arr =
[[64 73 74 31 53 56 57 24 52 53 42]
 [50 68 71 43 30 71 26 41 65 45 57]
 [51 57 48 45 61 61 57 46 59 47 65]
 [69 57 53 53 59 44 61 57 60 67 44]
 [35 66 74 57 50 46 56 50 30 54 55]
 [27 45 62 78 60 41 61 78 13 57 69]]
Rows and columns are counted from 1.
row 1 col 1 => 64
row 4 col 2 => 57
row 5 col 9 => 30
row 5 col 4 => 57
row 5 col 11 => 55
row 5 col 3 => 74
row 1 col 5 => 53
row 6 col 2 => 45
row 5 col 6 => 46
row 4 col 6 => 44
row 2 col 10 => 45
row 1 col 10 => 53
row 4 col 10 => 67
row 4 col 8 => 57
row 4 col 4 => 53
row 6 col 3 => 62
row 6 col 6 => 41
row 4 col 11 => 44
row 2 col 3 => 71
row 3 col 9 => 59
row 1 col 11 => 42
row 4 col 9 => 60

a =
-29,-11,30,11,21,20,-26,-16,22,-52,31
23,-47,28,35,62,33,-18,-61,-9,25,-39
-71,-33,47,9,38,12,-39,-38,31,-93,67
4,10,-9,-7,-21,30,-25,38,2,-5,-20
37,0,-7,-21,3,60,-58,-7,31,20,-39
44,27,-10,-52,-25,59,-61,19,49,4,2
-34,15,-35,25,-18,17,19,33,44,-37,-9
-39,23,-41,24,-7,-1,30,-4,13,-46,-36
84,35,-47,-73,-40,106,-77,-3,63,25,-43
24,55,-33,-43,-59,50,-34,63,9,13,-27
38,-15,29,31,28,-16,27,12,-32,21,-1
5,46,-47,-31,-63,40,-22,45,26,-14,-33
Rows and columns are counted from 1.
(1, 1) => -29
(8, 2) => 23
(12, 11) => -33
(4, 1) => 4
(12, 7) => -22
(9, 9) => 63
(5, 3) => -7
(5, 8) => -7
(8, 11) => -36
(7, 5) => -18
(10, 11) => -27
(1, 4) => 11
(2, 9) => -9
(5, 7) => -58
(8, 5) => -7
(9, 6) => 106
(6, 10) => 4
(10, 10) => 13
(10, 7) => -34
(11, 11) => -1
(7, 1) => -34
(2, 10) => 25
(2, 7) => -18
(3, 7) => -39
(7, 11) => -9
(2, 5) => 62
(8, 8) => -4
(3, 8) => -38
(7, 2) => 15
(10, 2) => 55
(4, 5) => -21
(6, 2) => 27
(8, 7) => 30
(11, 1) => 38
(10, 8) => 63
(11, 5) => 28

grid =
[[203.9, 200.6, 134.4, 78.0, 97.4],
 [141.3, 88.8, 73.3, 113.5, 136.8],
 [-134.1, 95.9, 206.6, 194.9, 108.6]]
Rows and columns are counted from 1.
(1, 1): 203.9
(2, 1): 141.3
(1, 4): 78.0
(1, 3): 134.4
(3, 5): 108.6
(1, 2): 200.6
(3, 3): 206.6
(2, 4): 113.5
(2, 3): 73.3
(3, 1): -134.1

A = [[2.733, 2.458, 6.496, 11.050, -16.372, -13.347, 3.670, 10.429, -12.476], [11.186, 10.267, 5.636, -11.097, 11.423, 8.933, -19.285, 8.033, -0.596], [-14.483, -13.378, -18.296, 11.293, -13.585, 15.612, 4.759, 9.241, -10.140]]
Indices start at 1.
(1, 1) = 2.733
(1, 3) = 6.496
(1, 9) = -12.476
(3, 5) = -13.585
(3, 6) = 15.612
(2, 4) = -11.097
(3, 7) = 4.759
(2, 6) = 8.933
(2, 3) = 5.636
(1, 5) = -16.372
(1, 7) = 3.670
(3, 1) = -14.483
(3, 8) = 9.241
(2, 7) = -19.285
(2, 9) = -0.596
(1, 2) = 2.458
(2, 2) = 10.267

x =
[[ 223  853 -214 -756 -310 -406 -211 -408 -394  -70]
 [-124  144 -575 -893  609 -395 -914 -175  -19 -854]
 [ 739 -934  211  351  473  639  816 -187  130  738]]
Indices start at 1.
row 1 col 1	223
row 3 col 10	738
row 2 col 6	-395
row 1 col 3	-214
row 2 col 2	144
row 1 col 7	-211
row 3 col 7	816
row 1 col 4	-756
row 3 col 8	-187
row 1 col 2	853
row 1 col 6	-406
row 2 col 9	-19

B =
 -8.8   -9.1   -7.2    3.7   -6.0    2.9   17.8
  1.7    3.6  -10.3   18.2    6.6   -8.4   15.0
  4.5   -8.8  -15.2   23.5  -12.7   -0.8    3.0
 12.4    5.3  -11.3   -1.9   -1.6   -3.8   -7.2
  5.2    9.2  -13.5   19.3   21.1  -24.5   23.8
Indices start at 1.
row 1 col 1 -> -8.8
row 3 col 6 -> -0.8
row 3 col 3 -> -15.2
row 4 col 2 -> 5.3
row 2 col 6 -> -8.4
row 1 col 4 -> 3.7
row 1 col 2 -> -9.1
row 3 col 2 -> -8.8
row 2 col 7 -> 15.0
row 4 col 6 -> -3.8
row 3 col 7 -> 3.0
row 2 col 4 -> 18.2
row 1 col 7 -> 17.8
row 3 col 5 -> -12.7
row 3 col 1 -> 4.5
row 3 col 4 -> 23.5
row 5 col 3 -> -13.5
row 5 col 1 -> 5.2
row 5 col 7 -> 23.8
row 4 col 1 -> 12.4
row 4 col 7 -> -7.2

M =
[[5081 4724 3510 5499 7227 5686 5978 9719 6726 5818 6726]
 [5824 6158 2499 4395 3606 2105 3316 6287 7455 6517 4909]
 [5945 5966 2428 4274 3374 1816 3072 6450 7328 6096 4666]
 [5918 7235 6828 4026 4128 7473 8916 4226 5786 2436 6593]
 [6141 5811 2584 4216 3514 2024 3066 6904 7496 5849 4791]]
Rows and columns are counted from 1.
(1, 1) -> 5081
(2, 2) -> 6158
(2, 7) -> 3316
(5, 10) -> 5849
(5, 7) -> 3066
(1, 5) -> 7227
(3, 3) -> 2428
(4, 8) -> 4226
(3, 8) -> 6450
(3, 4) -> 4274
(5, 1) -> 6141
(3, 11) -> 4666
(5, 8) -> 6904
(3, 7) -> 3072
(5, 3) -> 2584
(1, 9) -> 6726
(4, 11) -> 6593
(5, 9) -> 7496
(4, 6) -> 7473
(1, 10) -> 5818
(4, 9) -> 5786
(5, 5) -> 3514
(2, 4) -> 4395
(3, 1) -> 5945
(2, 10) -> 6517
(2, 6) -> 2105
(2, 3) -> 2499

X =
-68,-55,-13,35
36,56,-43,-1
53,45,-1,-35
-30,-67,36,-24
16,-28,88,-35
51,14,34,-49
-59,-30,-50,46
-26,16,-63,43
-29,19,-80,42
6,-37,81,-26
-70,-61,-29,30
-64,-41,2,48
-34,-61,63,5
-59,-25,-55,43
-12,29,-45,41
Indices start at 1.
row 1 col 1 -> -68
row 7 col 1 -> -59
row 8 col 3 -> -63
row 5 col 2 -> -28
row 13 col 4 -> 5
row 7 col 4 -> 46
row 15 col 2 -> 29
row 13 col 2 -> -61
row 10 col 3 -> 81
row 4 col 2 -> -67
row 2 col 2 -> 56
row 12 col 4 -> 48
row 6 col 3 -> 34
row 8 col 4 -> 43
row 3 col 3 -> -1
row 12 col 2 -> -41
row 8 col 2 -> 16
row 3 col 2 -> 45

data =
-32,-58,-46,3,65,-27,-15,21,-21,29,9,-41
22,31,-40,-7,-4,-11,-10,66,31,-26,-16,69
-35,-60,-33,13,56,-21,-18,6,-22,49,16,-60
-42,-58,-30,-19,76,-25,-1,2,-39,-16,1,-37
23,47,66,-8,-63,32,26,-55,4,-31,-6,14
-39,-54,-39,-20,77,-29,-2,14,-34,-21,-1,-25
-44,-58,-26,-28,82,-27,6,0,-44,-39,-3,-31
-35,-60,-28,4,62,-21,-12,2,-27,29,12,-54
24,45,-14,-23,-15,-2,7,41,23,-62,-22,79
-9,-25,-73,4,51,-31,-26,76,10,19,-1,18
Indices start at 1.
row 1 col 1: -32
row 8 col 1: -35
row 5 col 4: -8
row 7 col 8: 0
row 4 col 12: -37
row 2 col 10: -26
row 8 col 9: -27
row 2 col 1: 22
row 10 col 3: -73
row 1 col 3: -46
row 2 col 8: 66
row 1 col 5: 65
row 6 col 4: -20
row 6 col 6: -29
row 3 col 4: 13
row 3 col 8: 6
row 7 col 6: -27
row 6 col 5: 77
row 4 col 8: 2
row 6 col 7: -2
row 10 col 11: -1
row 5 col 12: 14
row 9 col 7: 7
row 2 col 9: 31
row 5 col 1: 23
row 6 col 12: -25
row 2 col 5: -4
row 8 col 8: 2
row 10 col 8: 76
row 5 col 5: -63
row 8 col 12: -54
row 1 col 4: 3
row 3 col 5: 56
row 1 col 7: -15
row 4 col 5: 76
row 2 col 2: 31
